One turn moves each row of this set onto another row. After a few examples, where does it send each row asked below?
fuzok: [  2.1 -24.9  12.7  -5.7   1.3   6.3  17.7  -0.7   4.4  -9.8  12.3 -14.8
  22.0  19.1   6.7  -2.2  13.4 -14.4  -3.1   7.2  19.4  28.8  -5.9   3.7
   0.5 -25.1   4.2  -7.5   3.4  -8.3 -13.1  18.2   1.9 -11.3 -13.3  16.8]
geso: [  3.7 -20.3   4.9  26.1  -8.5   9.8   5.6  -8.0 -30.4  19.4  10.1  -7.2
  13.7 -11.3   8.5   6.9  -1.5   7.0   9.8   8.9 -10.6  36.2   1.9  -7.1
  -2.0 -14.4  25.7 -14.7   7.5   1.7  -1.8   4.2  25.9   6.4  15.9  11.5]
Vub: [ 11.5 -20.0  -4.6  18.0  28.3   5.4  16.6 -13.2   0.5   9.4 -20.2 -18.1
  -2.1 -18.9  22.8 -17.9   0.7 -24.1  15.4  13.3 -17.4  11.2   9.5 -11.0
  13.2  -0.7  -0.7   4.9 -15.1 -16.0  13.0   5.4  -1.9  13.6  24.4  14.4]
Munov: [-12.1  -9.9  17.7  -3.4  -5.7  28.1   2.3  -9.3  -8.2  -7.7   3.3 -10.1
 -10.6   9.7  19.9  14.1   7.3   1.1   1.8   8.4 -15.1 -12.4  35.1 -13.1
   3.1  -3.5 -27.0  13.2  23.4  -5.0   4.3  10.1 -20.2   1.7  14.4  24.9]
varo: [ -5.1  -3.7   3.5  14.6  -8.4 -22.7   5.3 -37.6  -3.2 -28.9  11.1  26.5
 -14.6 -13.9  10.7  -5.5  -9.6   7.8   5.3  -8.4 -14.5   6.9 -12.3 -12.0
  -6.5 -13.2  -2.7  11.9  15.3   1.4 -16.6  13.7  -1.1   8.4  15.2   3.2]
Nafip: [ 15.1 -35.0   0.8  -0.4   5.7  17.3  -2.1   7.8  12.6  -4.8  14.7 -16.4
  16.4  10.3  19.9  -2.2  -6.7 -13.4   6.1  12.3 -26.5   9.2  20.6 -13.4
  -9.0 -24.3 -19.4   6.0  22.5  -9.8   9.9  23.1   6.9  25.2  22.8  26.0]
fum: [ -8.9  -3.3  -0.1  14.5  14.6  -0.9  16.9 -29.9   8.6 -29.0 -13.0  17.8
   0.4  -5.2   9.6 -17.0   1.9  -3.7  17.5  16.2  18.1   8.6   1.0  -4.4
 -26.0  -1.6  -7.3  19.7  12.3   1.5 -14.8  20.7  12.1   7.4  19.4  -8.6]
pugid: [  3.7   5.2   0.3  -1.4 -19.7  15.5   4.5   2.1  -5.1  21.9  11.1  -3.4
  -9.0  17.9  15.3 -15.6  25.2  -5.5  13.0  11.1  -9.9  30.5 -12.5  25.0
  11.8 -14.1  18.8  -1.4  12.5  13.6  -8.2  16.7  -5.9  13.6   3.7   1.3]
doku: [ -6.4 -16.6   4.1   3.6   1.9   0.3 -25.4 -18.8 -20.5  -6.9   9.3   0.1
  -3.0   2.9 -13.5 -16.8  -4.0  -0.9   3.2  22.7  -4.5   4.8  31.9   5.9
   1.8 -19.1 -21.8   8.7 -15.3  11.7  -1.4  -4.6 -28.8  11.4  18.2   8.6]
vanop: [ 10.5 -30.5  -0.3  14.7 -10.2  19.7  -2.8   1.1  -0.6 -14.8 -11.2  -5.9
 -26.7   7.1 -12.7  13.5  -6.3 -15.3  23.9 -21.3  -7.4   0.2   6.0  14.5
  -0.8  -5.0  19.0   0.4   7.7  -5.7  19.8 -12.9 -24.0 -20.1  16.8   7.3]
totir: [  3.2 -13.5 -18.0   4.2 -23.9   7.7  22.9 -13.1   0.0   5.2  -1.9 -17.3
  25.5  -5.3  19.9  -4.6  13.1 -27.9  18.1  -1.4  -5.6   5.6 -15.7   2.5
   6.4   8.1  29.0  -4.2  26.0  -4.2  -3.3 -14.1  -0.8   0.2   4.2  16.2]
Gubov: [ 27.0 -27.4 -18.1   7.3 -17.4   6.7  24.2   9.3  -6.7   0.6   1.4  -3.6
 -13.7 -10.5   1.7  -0.4  -6.3 -17.3  16.2  24.1  16.8  17.8 -19.0   3.7
  -3.9 -29.8  22.1  -1.6  -4.4 -16.2  -9.0  -2.9  -9.6  11.2  -0.8   3.5]
Basot: [ 12.4 -11.2  -8.4  23.3   2.5  28.4  12.3 -16.9  -2.7 -10.3 -20.8  -5.5
  -6.8   7.0  36.0  -4.9 -10.5  -9.6  -4.8   0.4   4.3  -1.9  18.9 -29.8
 -22.0   2.1 -17.7  -1.6 -12.9  -2.0  10.1  -7.6  -3.9  -4.6  24.0  14.1]
Fome: [ -0.5 -20.8  -5.4   8.0  -9.2  18.8  13.7   6.3  30.2  14.0   0.4   0.6
  -5.4  48.9   5.8  -1.8   1.2 -19.6   8.3 -15.5  -2.9  -6.1  14.4   2.6
  -8.9 -17.1   5.3   4.0  25.9   4.2   4.5 -12.7   9.0   8.0  12.5  12.2]
Patas: [ 14.5 -14.0  20.8  15.0   6.6   8.4 -10.7  18.3 -13.5 -19.3 -25.4 -11.5
  -1.2  28.6  15.3  -2.6  12.6  -6.9   6.1  -1.0  15.3  26.5 -12.5  -0.4
  18.6 -21.8 -14.8  12.1  24.2   3.7  16.4 -12.2   3.1   5.8   2.8 -17.7]
rimaf: [  3.1   5.4  10.4  -6.1   6.0   1.6   9.7 -14.7 -20.1 -28.1   3.3  19.5
 -21.0   7.8  -8.0  -6.1 -22.0  -1.1  21.1 -10.8 -17.4  -2.4 -18.5 -21.6
  -5.3 -20.3   0.2  -6.2   3.6   3.2  -7.9  -9.9 -21.4  -1.4   5.3   9.9]
vedad: [ 10.2 -19.7   6.1   6.8 -33.5  35.2 -10.9  11.9 -16.5  -7.5  -2.5   6.7
  17.7  -5.6   9.9  -6.7  -4.3 -31.2  20.0  -1.4   1.8  17.6  -4.3  -2.3
  -3.4 -19.9  15.8   5.6   5.6 -10.3   8.7  32.7  -1.6  -8.6  -2.1   6.1]
fadib: [ -0.1  -6.1   2.2   3.5  12.3  18.1  29.6 -30.1 -16.6 -29.9 -15.7 -17.0
  -1.9  -1.1  -1.6  -8.7  12.8 -24.9  17.4  17.7   3.3  -5.6   6.0  -7.7
  -7.0  -7.1  -2.4  18.8  25.1  17.0   6.1  19.0   9.6  26.2  32.0  -1.0]
bubop: [-16.9  -7.8  -3.4 -12.8  -7.3  24.5  15.0  -3.8 -13.5 -13.8  -1.4  -9.4
 -16.5  25.6  -0.4 -10.2 -27.6   9.2  25.7 -13.5 -16.4  -7.5 -17.5 -10.8
 -11.5 -13.1  -3.0   8.0   1.7  24.6  -0.9  -8.7   9.9  11.6   1.1  -7.1]
nof: [-13.6 -14.0  -7.2  -5.3 -15.0  17.6  27.1   0.3 -16.6 -23.0  -6.9 -18.4
   9.8  12.3  -0.5 -10.7 -14.7  -5.5   9.6  -4.4   0.2 -10.5  -8.9  -9.0
  -7.0 -37.9 -17.9  14.2  16.8  20.0  19.5  16.1   1.8  27.4  29.6  -6.1]
digab: [  6.6  -4.2  17.7  17.9  -9.9  -3.6 -24.6  -6.2 -13.0  -6.6  13.3  -2.4
   7.3  -4.2   5.9   9.4 -14.4   4.4  -2.2   0.4 -23.5  12.5   1.4  36.9
 -15.6 -14.6  11.5  19.6   2.5   6.1   5.0   0.3 -25.1   5.0  18.1   9.2]
lat: [ 13.6 -15.7 -20.4   7.3   5.2  -4.6  -4.8 -38.5   5.3  -5.2  17.7  -8.8
  -2.7  18.9  28.9 -12.3  -6.2   1.8 -14.3  17.7   5.3 -26.1   5.4  -4.3
  -1.5 -22.1  -4.0  12.8 -13.8   5.5   3.9  -8.8  -0.7  13.6  15.9   3.9]
Bise: [ 23.0 -18.0  -8.2  31.7 -15.6  20.9  -9.3 -19.0  -8.6   1.4 -26.0  -9.3
 -17.7   2.8 -11.9 -12.8 -14.7   1.6  17.2 -19.9   1.1  -0.1  17.3  -5.4
  -7.3   6.1  -6.7  22.2  -7.3  16.3 -10.2  -5.5 -16.3  10.1  13.3   2.1]
Rozon: [  4.1  -2.3  10.9  22.2   7.7 -11.3   7.9 -17.9  12.5  10.3  -7.2  -0.5
  -4.8   7.6  19.1 -11.7 -12.6 -22.2 -12.2  12.2   5.2   6.1  -0.2  20.3
  -4.0 -15.8  10.8  32.2 -27.3  -2.5 -10.3   1.4  -2.0  13.8  -8.4   2.0]
sevop: [ 10.2  -7.4 -35.7  11.0   5.6   9.4   7.0   6.2   2.1 -27.6  -1.4  12.9
   6.5  -0.9  -1.5   1.1  10.9 -16.8 -10.8  16.8  -4.5  27.1 -12.6   7.7
   2.4  -1.3 -26.2  15.5  24.2 -23.5  13.8 -13.8   0.3  18.2  -0.6   9.0]
gafu: [ 21.6  -6.0   0.0  -5.4  -2.1  -2.9   0.7  -0.3 -25.4  -1.1   6.9  27.9
  21.3   2.0  11.3   6.8 -22.1 -12.7  22.6 -14.5   7.0  18.3   7.2  -2.7
  10.7 -15.1  -8.0  26.9  -0.8 -14.7  17.6 -17.2  18.2  14.7  -2.7  -5.9]
rin: [ 15.1 -17.1  -7.4  -2.4 -17.7  -3.7   9.0  -0.4  -9.1 -26.1 -11.2  -8.2
   1.6  10.1  10.4  13.3 -16.8   0.2  11.2   9.3  -8.6  24.5  -6.4  17.2
  28.3   8.8 -10.9  10.5  17.5   5.4  15.5 -23.9  -1.2  33.0 -14.5   4.0]
mib: [ 14.6  -6.1  -8.2   9.9 -10.5  11.3   4.0  -6.6  13.2   5.1  -4.0  -2.6
   0.2  21.8  10.2  -0.3  -8.9  16.6   8.0 -10.7  15.3 -38.3   8.0   3.8
   3.7 -20.6  -7.9  31.2  27.3  -5.7  -5.4   4.2 -26.1  10.4  11.4   8.2]
murub: [ 15.5  -6.2  -3.2  12.9  21.2  11.5  -7.2  -9.2  -4.6 -10.3  11.7   8.3
  -0.7   7.7  13.8   8.6  29.2 -12.1   1.3 -21.5 -10.2  36.8  -5.6 -13.3
  22.1  -4.6 -11.3  19.8  -0.3   1.3   2.2  -4.0   8.4  16.0  -7.1 -21.0]
tubab: [ 14.3 -13.1  -4.1  12.6  -9.2   9.5  -7.8  -4.3 -27.4  -0.5  -4.2   1.2
  -6.8   7.4   9.3   0.2   1.7 -17.1   2.9   7.2  -0.4   9.0  -1.3   1.9
   2.0 -10.5  -7.8  36.7  37.5 -18.3  21.2 -13.7  46.5   3.6   8.5   0.4]

rimaf moves to varo
Fome moves to vanop
Now find these:
totir moves to vedad
Patas moves to rin
mib moves to Bise

